128 stands for zero in the data rows.
Here are some points, one per row:
[ 84 172 115  91 135 134 113 121  90 121  83 101 149 119 130 163 140 129 122 147 136 152  80 128 154 126 149  92  86  98 128 150 101  64 150 151 134  71 201 148  99 109 144 171 150]
[190 156  76  81 129 135 116  90 163 108 124 120 143 135 159 143 116 153 172  97 115 179  86 125 136 108 114  88 112 137 169  65 137 116 144 108  67 134 171  98  74 178 159 156 133]
[ 76 164 169 143 147 104 125 123 182 129 192 117 122 107 116 145  81 110 133 148  66 178 218 148 135 138 123 158 124  80 243 114 120 110 138 119  83 164  92  99 114 109 113 175 128]
[116 103  91 171 161 133 133 108 171 126 117 124 112 105 169 113 120 115 114 168 135  96 143 123 125 100 127 106 113 131 136 155 164  94 144 132 150 140 133 103 157 105 130 142  94]
[133  79 140 168 153 124 161 106 155 145 114 148 162 109 140 118 163 178 118 147 123 101 123  88 114 130 102 112 137 106 159 138 152 121 115 141 150 114 175 133 119  78  73 127 170]
[142 151 183 114 161 185 121 228 151 173 105 125  85  45  49 119 141  73 137  95 129 144 169  42 115 144 106  91  10 153   6 140 145 133 149 111  34 169 180 197 105  73 158 141  65]
[ 78  72 131 133 160 146 171 133 156  94 150  68 106  70 191  94 144 128 175  98 109 138 133 125  91  86  95 116 168 169  63 178 133  72 126 152 177 152 119  80 157 163 144 103  68]
[109 131 155 140 154 121 120  96  95  98 115 140 119 133 135 161 152 156 156 138 139 130 140 120 165 126  88 114 161 126 119 115 126 109 158 135  91 166 154  94 166 103 109 133 107]
[ 96 113 133 133  91 140  93 152 168 183 148 112 106 123 163 142 141 127 126 150 135 135 123 106  79 162 128 147 122 141 154 124 108  96 133 119 139 105  99 166 170  97 179 127 154]
[ 93 116 125 150  88 121 126 141  99  79 116 140  75  95 101 101 130 185  80 110 144 130 151 188 134  78 133 166  69 100 164 131 112 182 187 232  72 147  82  79 109 116 132 129 154]
[128 119 186 129 131 108 161 116  61 107 124 132 122 120 128 121  96 171  89 123 109  96 116  76 131 117 103 125 109  91 149 112  61  65 115  93 150 126  70 141 118 110 209 106 112]
[141 174 146 128  92  50 178 121 139 171 145 144 109 110  92 114  87 140 141 135 154 140 119 128 153 141 124 182 138 153 101 177 155 152 160 111  93 113 122 112 162 156 143 182 177]
[101  75  60 119  98  99 149 184 125 114 116 177 166 203 174 125 149 104 107 118  95 165 104  80 195  96 207 133 150  99  98 108 143 117 162 125 102 196 105 178 150 143  61 142 136]
[100 150 127  96 127 127  93 145 111 178 133 143  95 168 112 115 188 114 128  81  34  73 102 168 117 124 114  78 144 159 114 178 132 157 175 132 188 154 120 129  87 116 136 161 166]
[185  91 201  49 127 141 127 161 116  78 177 157 244 160 132 115 107 181  66 126 125  72 127  90 136 149 114 107 112 154 161 189 165 174  83 161 153 170 208 141 166 113  80 127 125]
[ 98 172 135 174  96 129 128 176 144 125 117  45 115 111 116 131  76 122 166  74  41 119 106 135 161 102  94 139 151 121 208 134 102 153  99 149 107 127 116 104 183 138 113 190  90]
[ 91 149 138 177  76 102  75 174 175  89  85 131 134 122 196 112 157 146 171 103 184 125 149 114 163 194 113 123 171  96  97 148 132 168 104 111 138  93 112 165 128 130 180 152 118]
[104 182 121 105 154  95 154 143 215  53 120 184  88 154  56 100 146 136 142 160 138 148 135 142  75 170 168 118 103 106  80 166  37 110  95 100 134  94 123  82 169 181  99 134 172]
[159 118 150 166 114 159 128 130 142 147 105 116 148 115 166 110 119 155 177  58 130 165 156 147 110 183 115 121 111  99 106 148 131 140 196  63 174 125 117 140 182 138 120 116 146]
[158  92 132 143  63 126 125 145  80 147 151 126 182 138 107 105 157  96 199 127 115 159 137 174 160  92 181  61 108 182 178 193 120 144 140 106  95  71 105 150 145 120  96  79 137]
[ 42 118 133 135 173 160 122 120 125 179 174 165  83 161  97 158 143 199 140 124  99 101 153 175 144 168 151  93 105 158 132  68 155 158  99  96 146 118 131 184 170 160 157 123 105]
[183 118 127  90 128 169  71 121  92 145 126 149  79 145 122 166 122 104 101 167  88 112  83  81 129 110 112 114 156 112 135 203 146 161 140  87 153 135  71 122 110 137 156 132 145]
[149 136 122 157 134  95 112 102 145 119 163  96 143 135 127 149  88 106 136 145 117  98 152  99 145  74  67 107  96  68 128 145 136 137  70 140 132 123  93 143 104 133 158  96 160]
[161 121 151 107 143  91 115  95 112 124 138 156 141  33 132 156 128 142  94 111 154 118 137 190 109 124 126 135 119  91 129  96 110  94 129 115 155 114 123 192 106 144 128 155 106]
[123 127  89  68  58 128 126  97 145 110 146 118  66  87 122 148 208 136  99 147  79 134 130 122 139 124 176  90 111 161 126 115 215 129  75  70 128  83 144 119 149 157 115  99 146]
[151 149 107  92 110 173 151  93 132 122 147  74 185 142  87 146 152 129 121 129 152  62 141 139  97 140 158 169 154  87  94 121 145 128 116 160 126 173  91 123  98 128 105 113 114]
[176 196  95 101 125 146 141 152 131 120  99 145 123  90 146  43 125 151 104 110 113 127 109 105 160 144 135  80 198 128 133  54 133 139  92 100 169 154 168  92 110  72  84  59 188]
[110 102  96  84 143  51  88 119  97 109  93 145 122  81 124 136 119 154 113 107 192 115 154 155  61  98 105 150 133  88 135  94 106 103  88  80 131 139 141 171 110  99 114 180 119]
[162 121 117 134 159 155 181 164 144 190  86 205 121  57 127 204 117 164 109 175 139 151  80 150 136 174  91 153 185 132 149 131 106 155  44 160 143 139 136 123 123  82  60  76 119]
[ 90 161  94  92 167  98 158 162  77 156 188  97 113 145 130 100 128 114 119 146 119  69  48 109  86 214 133 142  83 123 145  61 169 117 113 144  69  79  72 149 176  94 152  80 164]
[121 146  71 116  87 158 127  96 158 156 157 132 164 118  93 142 163 139 110 161  90 141 115 165  75 138 137 142 118 129  99  93 165 156 149 107 118 137 110 115 161 116 176  97 138]
[131  71 129 147 106 179 122 173  63 149 153 122  72 149 131 147  56  92  84 146 124 113 177 125 113 142 102  31 211  94 115 113  81 137 171  93 123  71 146  81  82 166  66 103 145]
[187 121 117 150 138 141 140 102 134  87 112 133  73 146  65  51 139 135 164 174 129 158 144 159 137 194 181  72 148 193 137 122 116  89  81 143  93 100  86 206 160 152 123 188 140]
[133 139 172 148 138 122 109 129 123 127 109 147 150 221 117  66 159 102  59 138 136 203 136 160  69 115 123 109 121 111 104  96  92 148  46 134  91 101 181 137 173 152 102 144 100]
[119 150 118 140 129 131 110  95  92 137 115 133 105 144 146 126 120 166 150 131 148 139 116 128 143 126 108 113 107  86 120 163 141 107 135 148 130 172 122 105 161 126  92 116  62]
[113  78 136 100 153  76  70  99 128 162  78 153 112  56 101 105  92  98 177 104 176 119  59 203  89 134 160 158 145  84 138 120 149 108  97 140 156 169 162 123  90 145 105 118 116]
[110 155 122 116 116 109  95 145 112 186 127 131 105 179 146 139 216 157 158 182 117  88 123 119  74 120 125 157 131 185 141 118 118 144 137 111 138 157  94 137 123  93 199 114 123]
[144 145  75  93 146 106 244 154  80 126  89 152 133 165 148 142 114  88 119 137 103 191 164 186  97 171  71 154 115  67 168 162 158  56 136 137 113 116 179 136  76 163 219 162 131]
[100 150 150 193 126 175 140 131 143 109 148  92 150  99 116 124 190 124 127 186 178 114  90 148 156  93  94 179 208 106  86 126 153  84 132  69 131 137  97 112 135 114 151 159  66]
[141 152 161  92 135 140 164 145 161 153 118 103 146 152 125  99 127 162 112 157 129 110 160 126 158 106 148 159 125 101 162 105 148 156 124 193 124 113 115 122  99 155 104 121 101]
[150  73 114 198 135 140 144 123 168 133  86 118 149 179 112 131 163 155 127 137 115  49 116 150 121 104  56 169  95 140 115 122 173  64 116 125 117 120 151 123  59  84  88 117 199]
[129 146 205  90 147 142 130  99 106 152 157 126 140 178 195  85 104  37  30 127 145 194  80 184 144 104  91 153 114 184  78 101 119 139  92 147 121 163 134 164 137 129 141 122 142]
[130 115 178 128 139 139 116 163 182 131  92 114  95 141 182 175 117 174 149 106 101 135 117 162 107 121 107  66 158 116  91 164 126 192 149 112 101 102  76 172 119 147 122 100 108]
[129 151 136 142 124 139 118 115 168 161 149  90 146 134 121 158 178 103 122  84 162 150 131  84 183 140  67 100 110 126 197 144  96  99 110 142 153 145  79 117 116 157 104 118 101]
[109  73  74 155  83 115 115 134 168 110 126 173 154 162  75 115  91 164 106 127 126 142  89 149 165 154 142 133  86 211 152 156 114 124 180 108  87 136 112 127  90 111 146  86 101]
[193  77  81  97  86 114 130 115 146  74 209 179 121 157 102 168 150  93 138 108 103 185  68 111 144 131  79 138  87 156 102  32 143 164 152 151 176 103 111  72  73  85 131 192  93]
[135  69 151  85 169 152 111 185 146 128 146  83 103 117 128 135 129 152 166  98 172 124 163 152 160 171 140 156 156 113 105 127 126 157 161  71 134 103 161 107 156 150 146 119 165]
[135 101 165 116 169  65 141 110 111 127 112 108 134 125  64 118 100  88 112 106 143 155  95 107 105  84 154 111 151  95 137 102 168 131 126 126 169 155 136 142 124 116 168 126 157]
[148 153 141 185 151 134  43 170  97 150 160 164 147  81 188 162  97 154 179 114  85 141 148 124 105 158 174 141 128 138  66 128 137  62 101 184 102 132 123  47 116 144 102 128 131]
[122 131 114 143 169 100 154 115 123 120 143 137  94 126 162 125 133 120 134 131 172  80 125 134 148 101 112  97 142 122 125 153 129 123 155 159 130 126 144  96 169 121  83 122  82]
[134 137 145 138 138 152  92 111 170 116 130 185 100 153 141 125 138  98 133  30 166 103 120  42 114 127 149 163 183 115 177 167 140 113 141 150  83  57  94 157 154  81 213  89 113]
[103 139  59 165 140 152 133 161 134 119 153  98 112 126 134 104  75 145 139 102 183 135 169 144 146  72  90 121 135 181 134 143 126 122 109 113 190 149 148 105 160 116 156 141  85]
[109  47  85  82  97 146 103 140 114 112  92 165 194 158 113 118 155  84 177 159  69 131 129 134 175 104 134 137 116 143 127 115  96 143 145 149 126 138  96 184 186 115 122 104 125]
[119 104  76 102  98 105 150 173 169 142 203 178 162 145 139 114 131 123 146 138  89 145 109 112 187  91 180 148 175 146  99 130  90  88 145 146 126 185 107 195 102 166 115 118 152]
[138 127 147 155 162 118 103 135 132 107  96 111 109 119 131 159 126  89 147 171 120 142 125 145 147 109 156 121  76 102 124 111 143 108 135 150 141 101 180 146 101 126 163 113 143]
[152 181 139 168  90 201 174 152 133  94 115 120 185 131 140 156 144  88 147 166 198  44 121 140  83 110 178 130  94 125 142  85 127 159 107  85 137 167 107 107 143 157 133 176 147]
There is one direction along which these points spread out most. Take the direction at right angles to it along which they spread out most. Go by this last direction. Where along it does each point below lie, from 0 to 99? 50 is the average, and the first point above lies past it. One standard deviation of the points above along it is 16.
[141  80 109 176 183 113 108  86 121 182  85 156 160  94 159 162 142 101 103 120  81 102 146 107 165 150 167 126 128 151 116 160 105 149  78 146 116 152 108  37 120  93 163 177 116] 51
[206 138 118 121 121  95 137 119 145 142 147  83  76 145 111 123 125 142 111 110 136 118 137 138 157 171 146 234  89 106 109 152  65 120 174  94 108 120 159 100 193 158 132 119 135] 46
[ 94 149 132 119 135 180 106  40 113 104 109  95 128 141 151 106  72  90 127  94 149 142 113 140 125 125 160 119 145 166  86 107 110 140  94  90  90 132 147 166  79 122  96 108 172] 57
[157 197 108 141 187  78 154 145  88  91 114 131 151  96 124 222 145 100 109 111 119 142 128 167 115 121 151 141 150 138 135 125 112 119 138 129 130 109 176 188 103 142 139 117 116] 68
[119 114 116 129 151 155 111 130 103 138 128 130 128 107 116  99 154 145 145 134 164 158 166  93 131  83  80 140 126 155 145 133 133 146 141 171 148 142 115  87 124 146 113 147 168] 51
[129 139 141  73 106 111 181 103 108 125 128 101  82 130 130 112 136 141 151 114 114 161 172 109 145 115 190 197 110 128 110 179 153 163 148 100 154  80 102  95  93  81 108 168 136] 46
[141 163 181  87  56 110 161  82 179 163 107 122 159 165  90 136 101 125 119 165 144  84 171 116 118 139 140 114 167 133 137  80 128 131 157 191 140 138 165 105 163 111 127 138 113] 61
[121 125 144 147 167 147 164  96  97 159 151 121 175 134 104 110 103 134 138 133 138 142  87  99 126  96 147 138  90 125 117  95  91 105 107 122 123  32 138 174 126 108 125 108 138] 60
[118 152 157 114  84 149 101  91  73  39 118 149 132 119 140 102 108 113 110 147 107 115 157  99 148 158 117 166 127 178 137 133 164 138  93  99 159 133 178 153 124 147  62  47 145] 61
[126 126 100 150 166 108  72 137  95  82 122  41 154 117 146 133  77 173 121 126 119 153 166 115 105 115 135 121 162 150 111 145 111 157 209 179 157 106 107 109 156 125 100 150  95] 39
[135 112 141 135 147  94 146 131 119 142  81  93 158 123 117 144 131 119 103 151 158 108 159 157 108 142 146 147 100 163 157 112 151 112 155 143 104 143  69  73  93 141 140 117  98] 58
[ 89 151 151 159  69 129 135  67 112 110 176 114  89 118 164  82 111  98 119 160 150 140 102 122 101 172 146 131 141 124 153 157  86 221 129 130 121 168 222 151  82 154 119  88 109] 55
[ 92 126 132 133 148 132 102 119 108 141 116 161 124 111 138  92  88 100 125 124 122  91 138  86  98 123  97 107 142 101 126 101 131 164 164 102 137  96 152 121  92 234  93 146 123] 53
[129 126 125 160  77 160 144 121 102 133 103 115 132 180 111 194 124 130 116  88 177 143 126  47 119  90 127 110 106 123 145 130 150 127 105 165 178 168  99 107 132 132 165 132 166] 51
